One turn moves each row of this set onto another row. After a few examples, where does it send each row asked below?
Fel: [ -7.7  -7.0  11.0   4.5  10.6  16.6 -36.6  17.1  45.0  -0.1  -0.8 -27.8
  -4.6 -40.2   7.1   8.6]
Gib: [ -4.3   2.1  -9.6 -18.5  15.7  29.8 -37.4  10.1  27.1  -9.5  15.7 -51.8
 -16.0 -25.5   8.3   8.6]
zeler: [  5.6  31.6  -4.4 -17.5  32.9  54.7 -41.3  -4.6  37.3  -7.6  10.9  44.8
  12.9 -18.9   7.7  -1.5]
pasi: [ 10.2  16.0   1.0  -5.1  19.3  35.5 -35.2  21.0  42.6  -0.7  15.1  54.5
   4.8 -26.3  -3.5  13.7]
lavun: [-25.6   2.7   3.2 -28.8   8.0   8.2 -20.5 -13.3  29.1  -2.9   8.8 -24.0
   5.3 -36.4  19.3  16.0]
Mulel: [ -2.7 -10.0  24.4  -5.9   9.9  11.4 -29.1   9.3  35.7  -4.8  13.2 -25.8
  -2.5 -49.4   9.2  13.3]
gez: [  2.2  32.4   0.4 -23.4  31.3  53.3 -38.5  -9.2  32.1 -12.4  17.1  46.0
  14.2 -22.3   9.9   1.5]
Beva: [ -9.5  21.4  -0.1 -24.5  10.3  42.2 -19.3   3.2  33.5  -3.1  20.7  54.6
  12.6 -18.6   7.1  19.5]
Rol: [  5.1  28.5  11.1 -21.8  28.8  55.7 -34.2  -7.6  29.2 -14.0  23.5  46.3
  13.2 -25.5  11.5   2.9]
finip: [-12.6  -4.3  21.1 -21.5   8.1   7.2 -21.0  -5.9  28.1  -6.5  18.0 -23.6
   0.0 -46.6  15.8  17.3]
did: [ -0.3  11.6 -19.1   2.4  30.6  46.1 -40.1  32.1  10.7   1.1  43.4 -13.1
  -4.4 -17.8 -29.7  13.8]
Gidaf: [-13.8  18.8 -33.6  -4.0  31.4  44.8 -40.4  23.8  10.4   2.5  35.2 -12.2
  -0.5 -10.9 -26.3  12.5]
Kipaf: [-14.2  25.1  -9.7 -16.6  14.7  42.3 -29.7  10.7  39.0  -3.2  11.5  54.7
  13.3 -16.8   5.5  17.2]
nusa: [ 13.1  26.9   1.5 -11.4  31.7  57.0 -42.5   1.0  39.4  -6.2  11.9  43.2
   9.1 -20.7   5.7  -4.2]
pon: [ 15.4  12.8   8.8 -13.9  15.8  37.4 -24.4  14.8  38.5   0.2  25.3  55.1
   4.9 -28.9  -1.7  15.7]
zon: [-22.6  22.8 -34.8 -17.8  30.8  40.9 -33.8  11.2   2.9  -0.6  41.4 -10.9
   4.0 -11.5 -21.3  17.6]
lumud: [-13.1   8.2 -11.0 -27.0  20.9  16.6 -43.8   5.2  20.3 -17.5  19.8 -45.6
 -11.1 -32.5  10.7  14.0]
sifad: [ 13.0  24.4  15.9 -15.1  28.7  58.5 -35.1  -2.6  32.7 -11.9  22.9  45.0
  10.4 -25.7   7.3   1.5]
nofu: [-29.5   4.4 -10.6 -18.2   8.8  13.0 -28.3  -5.4  37.9   0.8  -5.3 -26.0
   4.1 -29.2  16.0  12.0]
Sak: [  1.8   8.4  -4.0  -4.1  29.0  44.0 -33.4  26.3   3.4  -3.2  56.4 -11.0
  -3.5 -26.1 -28.5  17.9]
vegi: [-13.5   2.9   6.1 -17.6  14.3  29.7 -38.9  12.1  20.9 -20.6  24.8 -47.4
 -12.0 -33.2  10.9  15.8]
Zogaz: [ -3.4  21.1  -9.4  -6.1  19.3  39.4 -36.4  19.1  43.5  -2.4   9.0  54.7
  10.0 -20.1   0.4  14.1]
pef: [  5.8  16.3   9.1 -23.1  12.0  40.9 -16.5   4.9  33.4  -1.5  27.6  53.7
   8.0 -24.0   4.0  19.5]
Fabik: [ 16.6  23.7  11.4 -11.0  30.3  60.6 -38.3   1.8  36.7  -8.0  17.5  43.9
   7.6 -24.4   5.2  -2.6]
fis: [-18.7  19.9 -21.0 -24.8  28.3  38.6 -27.2   6.4  -5.9  -4.8  53.9  -7.4
   5.1 -18.9 -19.1  22.2]
noko: [ -6.4  13.7  -6.4 -18.2  27.8  40.0 -26.1  13.8  -4.8  -6.2  61.1  -8.8
  -0.3 -26.0 -22.7  21.3]
ros: [-20.7   0.3  -6.3  -2.5  10.9  17.5 -35.8   8.9  46.1   2.7 -10.0 -28.4
   0.0 -30.3  11.1   8.6]
sifi: [ -7.4   5.3 -15.8 -24.7  20.4  20.8 -40.8   6.2  24.7  -9.7  15.4 -48.8
 -13.8 -28.2   7.7  10.2]
guman: [-16.6   6.7   0.7 -23.8  18.5  21.0 -42.6   6.4  17.4 -22.4  24.8 -45.7
  -9.6 -35.0  11.9  16.2]
Mak: [ -8.1   0.6   2.0 -14.8  12.7  34.2 -36.6  14.4  26.3 -14.3  20.3 -50.5
 -15.4 -27.5   8.6  11.8]

Gidaf -> zon
nofu -> lavun
Now these:
nusa -> zeler
sifi -> lumud
Zogaz -> Kipaf

